128 stands for zero in the data rows.
Here are some points:
[  9 138 118 105 137  99 118 161  71 162]
[ 48 140 153  88 141  80 103 148  41 166]
[ 70 125 135 111 163 115 154 171  29 191]
[ 80 162 138 152 158  83 141 166  84 135]
[ 87  70 166  78 178 133  63 127 201 109]
[100 125 175 111 134  94 128 119  84 192]
[ 76  85 130 131 128  62 133  99 155 116]
[209 155  55 146 132  40 143 118 144 117]
[ 21 104 142 134 125  92 104 175  80 152]
[119 167 128 161 175  47 145 146  82 213]
[ 19 105 127 153 122  85 138 183  89 171]
[ 51 120 124 121 165  94 100 206  80 189]
[ 32 145 126 124  95  77 152 155  72 189]
[152  64 134 129 159  58 109 204  78 176]
[166  42 137 168 143  86 120 157 140 141]
[ 56  89 169 108 168  78  80 195 151 163]
[153 122 172 169 182  90 125 161 190 117]
[ 30  91 138 107 140 122 178 168 103 167]
[161 127 103 120 160  95 117 108 167 101]
[107 113 134  74 149 122 132 190  30 189]
[ 76 139 117 130 162 135 163 192 114 157]
[ 47 114 150 111 143  79 128 121 107 179]
[103 143 121  45 144 153  65 199  67 127]
[ 53  43 139 192 122  90 157 111 121  88]
[137 119 170 140 183 137 196 162 224  93]
[161  55 150 141 125 119  99 144 169 103]
[208  63 114 108 191  90  69 145 161 128]
[  6  67 148 134 161 120 131 149 105 113]
[106 103 208 162 171 161  95 183 164 194]
[ 37 107  98 111 168  80 135 161  72 185]
[ 65 151 166 141 132  77 117 148 139 192]
12 more points follow, each with its number after it:
[ 79 159 162 147 111  79 127 146 145 146] 0
[141  79 103 144 124 135 147 135 185  50] 1
[170  53 121 123 174  99  79 133 173 121] 2
[ 76 110 131 106 144  76 117 159  28 190] 3
[185 125 115 176 103  46 166 182 188 143] 4
[ 44 124 117 106 132  73 128 175  53 181] 5
[138  14 169 138 118 119 105 113 188  83] 6
[ 45 161 116 166 149 126  91 216  90 159] 7
[ 37  88 127 151  76  80  77 134 106 181] 8
[192 125 157 161 124  77 179  58  58 109] 9
[ 66  85 167 152 142  92 123 127 210 102] 10
[160  49 125 138 122 119  92  69 224 122] 11
Which three of these numbered points are nearest to each point below, ignoring the 3 directions in which the first points spread most? Their numbers follow each, nearest first.
[ 98  58 127  78  70 106 163 172  59 163] > 6 1 3
[121  78 137 121 119 107  60 168 102 182] > 8 6 2
[144 209 154 117 189 158 112 212  85 133] > 7 0 10
[ 72  40 147 181 136  86 169 120 128 101] > 3 6 2
[153 105 139 139 180  75 116 165  65 111] > 3 5 2
[ 63 119 110 132 152 109 142 195  96 144] > 5 1 10
[ 85 135 159 108 165  49 118 155 131 153] > 10 5 0
[165 184 154 153  96  80  66  82 208 129] > 0 10 8
[181  72 180 149 123 104 102 218 170 164] > 4 5 0
[ 54  79  85 168 128 160  86 132 211 148] > 11 8 2
[ 34 174 122 134 128 126 123 179  76 182] > 7 0 10
[ 64 155  96 111 108  97 128 178  21 129] > 1 5 10
Here are 12 other points, each followed by its number:
[ 96 107 172 129 119  70 147  95 153 130] 0
[ 78 123 167  88  87  73  43 162 178 144] 1
[159 129 143 131 164 120 167 138 203  88] 2
[151  23 176 164 158  78 106 174 128 141] 3
[184 122 120 140 180  56 136 166  35 125] 4
[ 29 107 149 122 150  88 135 150  68 195] 5
[ 77  81 122  97  96  97 141 172  74 167] 6
[ 85 104 174  94 177  95  76 163  52 179] 7
[ 26 128 145 127 146  96 129 158  75 190] 8
[ 59  71 207 136 190 109 119 115 174 108] 9
[ 27 177 184 152 119  87 133 139 140 183] 10
[ 84  73 180 127 154  60 110 143 183 119] 11
The same question for these:
[184 170 150 145 120  96  92  80 203 123] > 10 0 8
[209 150 174 132 158  75 103  99 212 126] > 10 0 8
[ 42 106 194  52  80 147 115 111 137 119] > 0 6 2
[ 55  58 145 140 133  92  76 109 148  51] > 7 4 11
[ 38 139 157 128 192  81 120 158  77 178] > 9 8 5
[152  59 147 126 124 115 108 135 146 107] > 6 5 0
[ 83 121 158 108 116  66  86 141 181 143] > 1 11 0
[ 53  87 111 112 116 124 135 199  84 208] > 6 8 5
[190  55 164 177 137  71 169 181 119 153] > 3 6 5
[134 120 122 134 169  65 132 159  43 132] > 4 7 9
[173  67 165 173 160  84 166 183 141 141] > 3 5 4
[ 44  90 105 114 177 121 175 141  66 188] > 5 8 9
